In the rows, 128 means zero.
Each path below is one point turned by a fixed rotation once a step. After each direction that follows a path, write how fast that rotation turns it, in degrees a step (0 if it stays still).
Each turn is a multiple of 5 degrees from 10 to 175, or 0.
Each row of a path follows its step; steps can be skipped.
path 1
step 0: [130 125 135 122 137 133 123 128 131 122 134 124 120 119 126 120 127 129
 136 123 123 121 130 119 129 135 127 130 121 125 134 117 129 128 132 125
 129 131 123 133 116 126 129 121 121 120 127 134 122 122 133 127 122]
step 3: [131 126 131 127 137 122 125 123 137 119 127 132 124 118 134 127 120 119
 125 120 122 130 130 122 126 134 124 129 123 125 127 140 128 130 125 131
 124 123 126 128 131 130 135 122 125 118 117 126 120 124 138 129 127]
step 8: [123 121 133 131 127 125 126 141 137 129 134 131 127 124 126 129 119 127
 140 126 122 130 121 125 128 131 134 128 123 122 124 133 127 122 126 124
 136 128 132 130 127 127 131 142 135 121 131 135 133 133 137 120 126]
step 15: [128 120 137 125 131 136 124 125 126 124 122 118 125 125 133 139 130 118
 135 121 118 126 120 133 126 128 137 123 136 127 129 132 131 118 132 131
 127 120 128 127 127 135 122 122 127 121 121 127 135 131 130 131 132]
step 17: [135 127 140 133 132 116 130 134 133 133 129 123 130 140 125 128 124 119
 132 121 134 127 123 132 128 135 131 122 136 133 130 124 124 129 120 134
 129 125 128 133 131 133 122 137 133 124 129 133 138 124 128 129 125]
step 19: [132 128 133 127 130 116 136 122 133 132 133 128 130 126 136 118 128 126
 138 133 135 124 123 131 123 120 138 125 120 124 123 128 123 128 125 124
 126 124 129 133 133 133 134 117 138 124 130 120 129 128 133 124 130]
step 21: [127 129 131 132 119 117 120 131 137 125 134 127 127 115 137 131 125 122
 134 124 121 123 128 125 128 131 123 132 125 126 134 122 123 116 127 134
 127 120 125 126 133 132 131 122 124 123 116 126 126 138 131 129 132]
Directions:
[129 131 126 128 127 127 127 127 129 129 129 126 128 127 126 128 131 129
 129 124 129 128 127 129 127 129 128 129 129 128 129 129 131 126 127 129
 130 129 125 127 126 127 128 125 128 129 126 131 129 129 126 129 130] -> 65
[126 126 128 128 128 129 127 127 127 127 129 126 128 126 129 130 130 126
 128 129 127 128 127 127 128 126 127 129 126 131 129 132 128 124 128 128
 129 130 128 132 128 128 127 125 128 128 127 126 127 127 129 128 126] -> 115
[130 128 127 127 124 128 127 125 126 126 125 130 128 128 130 130 127 129
 127 126 129 130 127 127 129 129 129 126 128 127 128 128 128 126 127 130
 126 130 131 129 128 129 129 126 130 127 128 127 129 130 127 126 128] -> 80
[128 127 129 126 128 127 128 128 128 129 126 129 126 125 130 128 129 128
 130 131 130 130 129 127 127 130 126 129 126 128 132 127 129 127 128 126
 128 127 128 127 127 130 129 129 130 129 127 129 125 128 126 130 129] -> 35
path 2
step 1: [133 131 138 125 122 136 124 123 130 124 118 133 125 120 127 127 123 133
 124 123 129 129 131 144 122 133 133 131 129 129 133 119 127 135 125 122
 121 137 131 129 138 125 135 124 125 127 120 135 135 137 131 121 123]
step 2: [141 120 133 127 121 128 124 124 136 130 140 128 117 126 137 135 121 124
 129 129 123 131 119 136 124 137 126 131 121 130 135 133 136 123 136 120
 129 123 130 128 123 125 135 128 128 134 128 135 125 129 132 135 130]
step 3: [134 132 127 133 119 124 128 134 121 125 129 131 130 134 138 126 131 135
 129 130 127 134 123 121 129 128 122 118 124 127 124 128 123 121 132 139
 127 128 130 132 117 122 123 141 122 129 126 141 118 135 121 133 132]
step 7: [132 142 123 125 126 130 134 123 125 135 118 121 131 117 127 128 131 124
 140 128 123 131 125 129 123 126 118 127 118 126 137 130 134 124 130 132
 131 132 133 131 133 127 130 137 135 119 133 127 125 127 136 135 139]
step 10: [137 130 136 129 122 122 126 129 134 123 130 136 129 131 140 121 121 125
 131 132 140 122 128 127 131 131 132 133 129 127 124 127 132 124 137 127
 126 123 129 144 129 141 120 121 132 127 120 120 123 130 123 134 128]
step 15: [127 124 124 126 138 126 126 135 119 129 132 128 128 130 142 134 130 127
 140 128 121 134 129 119 130 130 133 128 123 134 129 131 139 123 131 132
 127 130 139 125 135 125 132 124 128 123 121 131 130 129 124 146 125]
step 17: [129 128 126 122 122 140 139 121 126 126 131 120 130 119 129 123 122 117
 130 139 131 122 131 133 117 124 131 123 119 128 134 129 122 122 120 126
 133 124 127 132 132 135 121 130 122 126 132 118 126 121 129 124 133]
Directions:
[129 129 128 126 129 129 126 127 128 129 130 127 127 127 125 128 132 129
 128 129 129 129 129 127 128 128 129 130 128 127 128 127 126 130 128 127
 131 128 130 130 128 125 127 127 128 129 128 128 125 132 128 126 126] -> 145
[126 130 128 127 128 130 127 128 128 127 129 130 128 127 126 130 126 128
 129 128 127 130 129 129 129 127 128 130 131 128 126 125 127 124 129 127
 126 128 131 129 127 129 129 125 129 128 126 127 128 126 126 126 129] -> 80
[128 129 125 130 129 129 130 125 128 126 127 129 127 127 127 127 128 126
 129 126 130 131 130 128 125 129 130 127 128 128 131 126 130 129 129 126
 127 131 128 130 128 128 126 130 128 131 127 127 129 127 128 128 127] -> 110
[127 129 127 127 126 127 129 128 125 128 127 126 127 129 129 128 127 129
 126 127 129 124 128 126 129 127 129 130 131 130 127 126 127 129 128 126
 128 127 128 132 130 127 127 128 126 129 128 128 132 128 130 129 126] -> 80
